Each row has a name. After each piece below comes the name of the row it's from, unless a question asks for something else. Each question is about the rows just above it.

(126): [205 114 127 155 121 137  98 130 140 126 162]
(31): [205 114 178 177  98 130 121 130 140 163 162]
(137): [178 147 119 137 155 121 136 139 164 127 129]
(35): [205 114 127 155 121 137  98 112 157 147 155]
Which row holds [205 114 127 155 121 137  98 130 140 126 162]? | (126)
The row with [205 114 127 155 121 137  98 112 157 147 155] is | (35)
[178 147 119 137 155 121 136 139 164 127 129] | (137)

(103): [135 103  78 165 137 154 142 121 120 112 145 138 128 123 106 123 126 145
 121 121 121 128 162 170 117 128 120 151 134 128  97 124 139 123  45 142
 113 128 109 128 164 149 105  92 102 122  88]
(97): [116  77 128 159 150 153 128 136  95 128 116 113 129 128 122 128 130 149
 111 117 144 153 140 151 100 121 107 135 115 114 115 131 128 128  45 128
 110 117 127 150 152 150 136 128 128 103  88]
(2): [128 103 124 109 112 125 128 131 171 156 143 142 123 133 121 133 124 133
 154 137 105 121 184 128 154 134 131 117 128 131 128 124 144 145  45 118
 128 139 128 152 136 150 128 128 103 150  88]
(37): [128 128 124 109 112 125 128 131 171 156 143 142 123 133 121 133 124 133
 154 137 105 121 184 128 154 128 134 120 128 151  97 124 144 145  45 138
 128 139 128 128 171 131 128 158 143 128  88]
Which row holds this, read backwards? [128 109 128 113] | (103)
The row with [116  77 128 159 150 153 128 136  95 128 116 113 129 128 122 128 130 149
 111 117 144 153 140 151 100 121 107 135 115 114 115 131 128 128  45 128
 110 117 127 150 152 150 136 128 128 103  88] is | (97)
Give the next entry after [150 152 150 136 128 128 103]. | [88]
[128 128 124 109 112 125 128 131 171 156 143 142 123 133 121 133 124 133
 154 137 105 121 184 128 154 128 134 120 128 151  97 124 144 145  45 138
 128 139 128 128 171 131 128 158 143 128  88] | (37)
[128 103 124 109 112 125 128 131 171 156 143 142 123 133 121 133 124 133
 154 137 105 121 184 128 154 134 131 117 128 131 128 124 144 145  45 118
 128 139 128 152 136 150 128 128 103 150  88] | (2)
Which row holds [ 97 128 134 151 120 128] read backwards? | (103)

(47): [137  99 140  68 111  91 152 151 104 133 110 150 127 142 109 138 171 133
 165 128  99 103 146 131  88 148  87 125]
(14): [125 111 119 152  94 128 145 150 128 119 176 121 165 137 113 153 109 129
 112  94 115 124 100 142 118 176 151 111]
(11): [111  86 109 134 107 113 131 148  87 113 162 122 172 139  90 145 106 113
 138 103  85 157  91 147 131 154 154 115]
(133): [142 117 129 161  89 127 110 118  71 100 131 132  87 133 116 150  85 149
 126 114 150  82 180 141  54  73 116 179]
(7): [173 128 119 131 146  84 122 171 110  85 115 127 149 153 164 135  91 112
 125 191 136 117 130  79 132 179  73 116]
Which row holds this, read backwards? [116  73 179] | (7)
[125 111 119 152  94 128 145 150 128 119 176 121 165 137 113 153 109 129
 112  94 115 124 100 142 118 176 151 111] | (14)

(63): [ 87 102 136 183 201]
(68): [ 87  86 136  86  70]
(83): [ 87 102 136  87  71]
(56): [ 87  87 136 183  99]
[ 87 102 136  87  71] | (83)
Give the next entry after [102 136 183]. | [201]
[ 87  86 136  86  70] | (68)

(13): [112 139 137 129 130 117]
(28): [180 137 111 165 118 142]
(119): [112 139 130 129 137 151]
[112 139 137 129 130 117] is in which row? | (13)
What is the next entry after [137 111]? | [165]
[151 137 129 130 139] is which row, read backwards? | (119)

(122): [ 95 147  83 171 149]
(143): [ 94 139  71 170 146]
(12): [119 124 156 120 195]
(26): [ 84 170  94 139 193]
(147): [ 91 141  82 163 142]
The next entry after [156 120]: | [195]
The row with [ 94 139  71 170 146] is | (143)
Which row holds [170  71 139  94] read backwards? | (143)
[149 171] is which row, read backwards? | (122)

(95): [ 78 148 137 145 123 137  60  97 137  86 153 130 119]
(23): [146 123  68 140 113 134 202 151 160 133 100 139 114]
(19): [151 124 156 114 135 120 126 133 109 146 129 122 139]
(174): [148 125 162 111 140 119 116 130 105 146 133 120 142]
(140): [122 130 200 108 146 117  58 109  88 133 154 114 149]
(6): [151 124 156 114 135 120 188 149 148 140 106 133 121]
(114): [103 133  73 153 111 142 155 129 166 103 118 141 106]
(150): [160 121  88 132 120 129 195 152 144 144 104 134 122]
(151): [ 53 142 111 156 116 143  75  98 154  75 148 136 108]
Which row holds this, read backwards? [114 154 133  88 109  58] | (140)
The next entry after [ 75 148]: | [136]
The next entry after [145 123]: | [137]
Which row holds [ 58 117 146 108 200 130 122] read backwards? | (140)

(41): [135 149 194  72 183 145 105 115]
(61): [110 143 182  89 153 110 119 120]
(109): [173 105 139 199 118 153 143 122]
(169): [135 149 194  72 153 146 108 121]
(135): [128  81 139 124 101 112 182 130]
(89): [137 105 149 194 183  72 145 101]
(185): [122 151 175  81 164 114 120 126]
(21): [149 194  82 183 149 162 118 166]
(112): [158 105 137 110 163 143 162 167]
What is the next entry after [182  89 153 110 119]? | [120]
[146 153  72 194 149] is which row, read backwards? | (169)
Which value is in both (185) and (135)? | [81]
[183  72 194 149] is which row, read backwards? | (41)
Which row holds [105 145 183  72 194 149] read backwards? | (41)
What is the next entry after [105 137 110 163 143]? | [162]
Where do [149 194  82 183 149 162 118 166] appear? | (21)

(86): [164 141 110  59  79  94  99 120 196 141  47 136 149]
(27): [171 139 117  94 109 126 149 108  65 155  99 135 146]
(60): [124  99 166 109  71 117 129 148 162 103 163 157 155]
(39): [141  91  90  85  42 174  94 122 155  65 113 160 146]
(16): [119 149 149 136 132  90 173 145 132 110 136  64 125]
Which value is in both (16) and (39)? | [90]
[103 162 148 129 117  71 109] is which row, read backwards? | (60)
Give the next entry after [155  65]. | [113]

(75): [140 167  95 178 142 100]
(38): [120 115 122 117 108 124]
(208): [125 153 102 165 148 113]
(123): [126 143 112 136 158 110]
(98): [120 109 113 161 144 120]
(180): [105 144 129 161  80 140]
(44): [114 115 152 106 107 122]
(191): [114 108 121 106 105 122]
(80): [118 108 121  87  92 124]
(205): [153 109 113 143 143 120]
(193): [106  76 121  77  71 124]
[106  76 121  77  71 124] | (193)
The one value in (180) and (75): | [140]
Shared by (38) and (205): | [120]
[120 115 122 117 108 124] | (38)
[120 109 113 161 144 120] | (98)

(29): [124 141 113 137 137 129 111 101 122 103 143 136 128 141  82 141]
(49): [131 161  90 127  80 179 140 112 136 135  92 136 100 114 147 201]
(15): [136 136 118 133  75 118 119 104 116 108 144 121 100 166 136 153]
(69): [124 141 113 137 137 129 111 101 122 103 143 136 128 141  82  76]
(54): [161  90 127  80 179 140 112 136 158  95 137 121 100 114 147 201]
Shared by (15) and (69): | [136]
[124 141 113 137 137 129 111 101 122 103 143 136 128 141  82  76] | (69)
[136  92 135 136 112 140 179  80 127  90 161] is which row, read backwards? | (49)

(121): [142 138 141  69]
(52): [ 54 112 184  90]
(85): [138  48 166 141]
Which row holds [ 69 141 138] read backwards? | (121)
What is the next entry after [138  48]? | [166]
Which row holds this, read backwards? [ 69 141] | (121)
The row with [142 138 141  69] is | (121)
What is the next entry after [142 138]? | [141]

(73): [123 139 127 123 142 117 131 123 131 109 137 119 114 133 133 103 102 125
 135 131 122 118 121  82 140 131 124 136 121 137 124 124 131 142 126 133
 120 128 133 117 124 128 130 137 134 121 119]
(55): [144 130 133 125 142 133 137 152 137 123 127 134 125 140 135 136 126 118
 140 124 116 133 130 142 121 146 132 130 125 138 134 136 141 120 126 134
 128 118 125 139 126 139 124 133 127 121 135]
(40): [120 150 131 145 117 119 127 139 127 196 133 125 102 137 133 125 114 103
 119 131 125 127 121 124 122 114 128 113 134 125 134 126 110 129 155 130
 120 131 124 147 114 125 124 135 135 120 128]
[120 150 131 145 117 119 127 139 127 196 133 125 102 137 133 125 114 103
 119 131 125 127 121 124 122 114 128 113 134 125 134 126 110 129 155 130
 120 131 124 147 114 125 124 135 135 120 128] | (40)
[131 119 103 114 125 133 137 102 125 133] is which row, read backwards? | (40)

(132): [156 126 120 168 140 139 146  99]
(53): [156 126 139 168 143 139 130  80]
(88): [ 70 190  72  89  84 120  72 112]
(9): [107  58 150 153 178 188 128 102]
What is the next entry after [107  58]? | [150]
[168 120 126] is which row, read backwards? | (132)
The one value in (132) and (88): | [120]

(78): [124 149 141 108]
(101): [148 143 140 152]
(5): [ 82 124 128 133]
(116): [151 144 125 140]
(161): [ 56  54 126 117]
(139): [104 109 136 143]
(156): [140 146 128 106]
(159): [154 157 126 152]
(118): [ 97 130 148 166]
Shared by (101) and (118): | [148]
[141 149 124] is which row, read backwards? | (78)
The one value in (156) and (101): | [140]
What is the next entry after [ 54 126]? | [117]

(64): [ 71 199 160  64  55  88  43 110 138 139 144 180 206 130 206 139  55 158
  48 134 194  43  75 201 173 198 213 194 100  66 168 120]
(81): [154  84  74 112 187  85 113  58 195 201  57 128 103  68 137  61 128 139
  54 203  99 152 163 129 146 118  98 190 199 102 150  76]
(102): [185 200 160  64  55  88  43 110 101 139 144 180 206 130 206 213  55 158
  48 134 194  91  75 163 173 213 198 194 100  66 168 120]
[ 71 199 160  64  55  88  43 110 138 139 144 180 206 130 206 139  55 158
  48 134 194  43  75 201 173 198 213 194 100  66 168 120] | (64)
Where do [154  84  74 112 187  85 113  58 195 201  57 128 103  68 137  61 128 139
  54 203  99 152 163 129 146 118  98 190 199 102 150  76] appear? | (81)
What is the next entry after [129 146 118  98 190 199]? | [102]

(175): [195 187 103  69]
(58): [101 151 203 178]
(62): [171 151 103 167]
(138): [102 128  66  91]
(72): [112 101 166 145]
(82): [101 114 216 167]
(120): [102  40 166 145]
(107): [ 66 102 128 113]
What is the next entry after [171 151]? | [103]
Which row holds [128 102  66] read backwards? | (107)
[112 101 166 145] | (72)
The one value in (107) and (120): | [102]
Which row holds [216 114] read backwards? | (82)

(65): [139 129 114 130]
(162): [139 129 110 120]
(157): [209 115  65 130]
(182): [209 114 110 130]
(148): [158 152 110 209]
(199): [115 209 102 111]
(179): [135 115 125 130]
(17): [173  64 110 146]
(134): [ 65 129 113 130]
(188): [125 135 110 130]
[110 135 125] is which row, read backwards? | (188)
Shared by (199) and (179): | [115]
Which row holds [114 209] read backwards? | (182)
Which row holds [152 158] read backwards? | (148)
Which value is in both (162) and (148)? | [110]
Give the next entry after [115  65]. | [130]

(115): [162 141 143  55  67 148  99 140 127 140  79 132 146 152 134 170 103 138
 112 140 158 128 124 111]
(136): [162 141 143  55 168 148  99 140 127 140  79 132 146 152 134  55 144  80
 110 155 136 136 123 141]
(111): [165 177 169 101 123 169 114 116 116 116 160 128 167 160 158 101 127  97
 111 189 117 150 111 156]
(59): [147 100 175 170 108 136  95 140  99  99 132 123 119 137 132 170 103 138
 112 140 158 128 124 111]
(3): [ 75 131 115 133 102  97 119 165 113 133 155 120 134  87  93 133 107 152
 137  84 145 108 137  65]
(66): [138  55 141 143 202 156 158  88 131 111 177 128 128 144 161 158 124 135
 132 172  91 149 137 167]
[162 141 143  55  67 148  99 140 127 140  79 132 146 152 134 170 103 138
 112 140 158 128 124 111] | (115)
[162 141 143  55 168 148  99 140 127 140  79 132 146 152 134  55 144  80
 110 155 136 136 123 141] | (136)

(105): [134 138 135 125 160  91  92 110 120 117]
(25): [127 114 102 189 135  81 122 146 131  71]
(93): [ 92 135 134 125 160  79 181 110 120 117]
Shared by (25) and (105): | [135]
Which row holds [125 135 138 134] read backwards? | (105)
Shared by (105) and (25): | [135]
Which value is in both (25) and (93)? | [135]
Which row holds [ 71 131] read backwards? | (25)

(145): [151 121 110 139 119 145 145 165 143 140 144 161 114 105 128 124 164 122
 108 146 124]
(50): [115 106 165 104 114 153  81 112 149 122 126 145 111 162 101 149 132 116
 102 125 165]
(146): [ 89  62 151  90 107 167 105 118 123 153 140 130 122 140 108 123 126 133
 110 104 118]
(22): [136 118 101 158 130 145 117 126 148 164 122 145 147 170 126 121 148 127
 110 119 108]
(166): [132 132 133 106 135  95 144 145  90 136 144 115 118 100 161 125 132  83
 146 133 153]
(33): [125 146  97 141 107 155 125 143 165 176 105 144 149 193 131 111 133 122
 144 130 103]
(8): [103 128 123 108 105 121 152 216 109 182 117 122 130  97  98 118 121 105
 136 110 196]
(43): [102 115 186 113 110 150  79  98 152 137 120 138 129 161 113 150  99 145
 123 108 150]
(170): [117 111 119 164 132 122 146 136 170 134 175 141  79 106 128 125 125 106
  89 135 134]
(129): [113 146 142 121 119  99 169 149 112 122 126  89 129 119 116 106 124  96
 163 150 183]
(189): [117 125 143  97 141 116 165 192 118 151 131 109 130  81 123 114 104 102
 148 131 175]
[132 132 133 106 135  95 144 145  90 136 144 115 118 100 161 125 132  83
 146 133 153] | (166)
Which row holds [163  96 124 106 116] read backwards? | (129)
The next entry after [112 149 122 126]: | [145]
[141  97 143 125] is which row, read backwards? | (189)

(202): [147 161 164 163 167 149 167 169 150 180 175 153 169 161 174 167 166 158
 172 153 167 165 174 153 156 162 160 151 161 177 158 154 164 160 161 154
 163 180 174 167 155 166 170]
(158): [167 169 160 160 162 165 161 160 159 162 155 161 167 175 159 160 164 160
 165 162 164 164 159 169 167 165 167 168 164 163 161 160 165 162 161 164
 160 159 160 166 161 159 162]
(20): [141 169 172 160 167 143 172 169 151 180 194 156 162 162 170 168 163 154
 162 150 160 159 174 148 159 159 154 149 158 167 153 154 163 147 169 154
 164 188 162 170 148 160 170]
(125): [153 155 167 158 161 161 160 165 157 165 170 158 167 161 167 164 166 164
 169 164 160 163 166 165 156 157 161 158 161 167 158 154 164 155 162 161
 160 176 161 169 163 160 157]
(184): [165 165 163 163 173 152 175 169 158 166 178 160 160 161 167 171 167 157
 164 152 157 157 169 151 156 163 163 153 162 162 157 164 166 161 165 160
 165 175 163 162 159 171 161]
(141): [143 164 167 161 167 142 175 176 151 184 189 157 158 167 170 165 165 158
 167 151 158 164 174 146 156 163 151 148 166 170 154 157 164 155 167 154
 169 195 170 175 159 160 169]
(194): [151 165 158 163 167 157 168 166 158 164 170 154 165 167 164 165 165 158
 166 161 159 160 169 156 158 158 157 160 162 164 157 155 157 158 164 160
 162 170 159 171 161 167 161]
(168): [153 164 162 161 159 160 165 165 164 164 170 163 161 153 162 166 167 162
 158 153 162 157 167 158 163 158 159 154 163 160 154 159 157 160 167 159
 163 170 163 163 164 165 164]
(110): [166 162 159 157 168 163 164 163 165 161 161 164 161 163 163 168 161 159
 162 163 162 161 162 159 162 158 163 159 168 161 164 163 163 160 169 162
 164 158 162 156 161 159 160]
(203): [153 164 168 163 166 153 167 169 158 164 163 155 161 163 169 165 160 158
 167 157 160 162 168 153 166 165 155 155 162 163 160 166 162 156 164 161
 166 172 166 164 157 165 165]
(131): [147 166 166 158 169 146 185 169 155 178 179 157 159 162 172 169 168 157
 166 152 158 165 166 151 158 159 155 154 161 178 150 158 166 150 172 158
 163 194 162 165 158 162 164]
(164): [184 159 164 168 163 167 161 166 167 156 157 174 164 165 160 159 165 159
 159 168 161 164 167 175 166 164 165 169 167 161 170 166 164 168 161 164
 163 154 155 160 164 160 165]
The next entry after [164 163 163 160 169 162 164 158 162]: | [156]
Where do [141 169 172 160 167 143 172 169 151 180 194 156 162 162 170 168 163 154
 162 150 160 159 174 148 159 159 154 149 158 167 153 154 163 147 169 154
 164 188 162 170 148 160 170] appear? | (20)
[143 164 167 161 167 142 175 176 151 184 189 157 158 167 170 165 165 158
 167 151 158 164 174 146 156 163 151 148 166 170 154 157 164 155 167 154
 169 195 170 175 159 160 169] | (141)
What is the next entry after [159 160 169 156 158 158 157 160 162 164 157]? | [155]
What is the next entry after [153 162 162 157 164 166 161 165 160]? | [165]

(204): [127 129 134 135 128  99 130 127 128 155 130 126 114 156 120 133 119 134
 133 142 118 137  99 134 132 127 126 143 114 131 129 135 129 118 109 130
 127 128 139 150 129 127 127 117 125 121 128 120 127 127 119]
(186): [130 129 118 129 128 152 125 137 127 123 128 129 133 161 135 117 133 127
 122 129 129 103 164 125 123 120 131 117 125 130 129 122 125 138 144 126
 127 128 122 114 127 125 127 129 133 152 126 130 127 125 139]
(48): [128 127 129 119 127 117 124  92 126 139 136 127 111 160 123 129 122 131
 121 141 109 141 106 136 135 124 126 120 115 129 129 135 128 119 109 130
 125 128 138 134 128 124 129 119 127 156 129 116 127 128 144]
(201): [129 128 124 129 128 144 128 143 129 115 124 129 139 115 133 124 134 125
 128 119 137 116 150 123 124 128 130 124 136 127 127 122 127 136 143 126
 129 128 120 118 127 129 127 135 130 123 127 135 128 128 126]
(30): [125 126 139 123 128 102 133 111 129 127 128 127 123  77 120 142 123 128
 134 123 127 161  85 132 135 138 124 137 135 124 126 135 132 117 110 131
 129 128 134 141 129 131 130 130 122 102 131 127 130 132 118]
(181): [129 129 121 131 128 151 127 147 128 115 124 129 140 125 135 120 135 125
 126 120 138 108 162 122 122 126 131 122 135 128 128 121 126 139 148 126
 129 128 118 115 127 128 126 135 132 131 127 135 128 127 130]
(87): [129 129 122 124 127 134 123 109 126 139 135 128 117 188 128 121 126 131
 119 142 112 120 136 133 129 119 129 117 112 132 130 130 126 127 122 128
 124 128 133 126 128 122 128 119 130 167 127 118 126 125 146]
(71): [129 129 122 122 127 137 123 109 126 136 135 128 118 187 130 120 127 130
 119 141 114 117 139 132 129 119 129 114 112 131 130 129 126 128 124 128
 124 128 132 122 127 123 128 120 131 170 127 120 126 125 148]
(106): [129 129 122 124 127 134 123 109 126 139 135 128 117 188 129 121 126 131
 119 142 112 120 136 133 129 119 129 117 112 132 130 130 126 127 122 128
 124 128 129 145 129 127 128 119 125 128 129 120 127 129 126]
(215): [127 128 132 126 128 108 128 111 127 147 133 127 113 158 121 132 120 133
 127 142 114 139 102 135 133 126 126 132 114 130 129 135 128 118 109 130
 126 128 139 141 129 126 129 118 126 138 129 118 127 127 131]
(200): [125 126 139 123 128 102 133 111 129 127 128 127 123  77 120 142 123 128
 134 123 127 161  85 132 135 138 124 137 135 124 126 135 132 117 110 128
 131 128 123 127 129 133 128 140 125  91 130 137 131 133 115]
(128): [127 127 133 132 128 121 132 142 130 120 123 128 136  79 127 135 129 126
 135 117 140 137 118 125 128 136 127 138 141 125 126 127 130 128 130 128
 131 128 125 131 128 132 129 134 126  95 129 135 130 131 114]
[127 128 132 126 128 108 128 111 127 147 133 127 113 158 121 132 120 133
 127 142 114 139 102 135 133 126 126 132 114 130 129 135 128 118 109 130
 126 128 139 141 129 126 129 118 126 138 129 118 127 127 131] is in which row? | (215)
[125 126 139 123 128 102 133 111 129 127 128 127 123  77 120 142 123 128
 134 123 127 161  85 132 135 138 124 137 135 124 126 135 132 117 110 131
 129 128 134 141 129 131 130 130 122 102 131 127 130 132 118] is in which row? | (30)

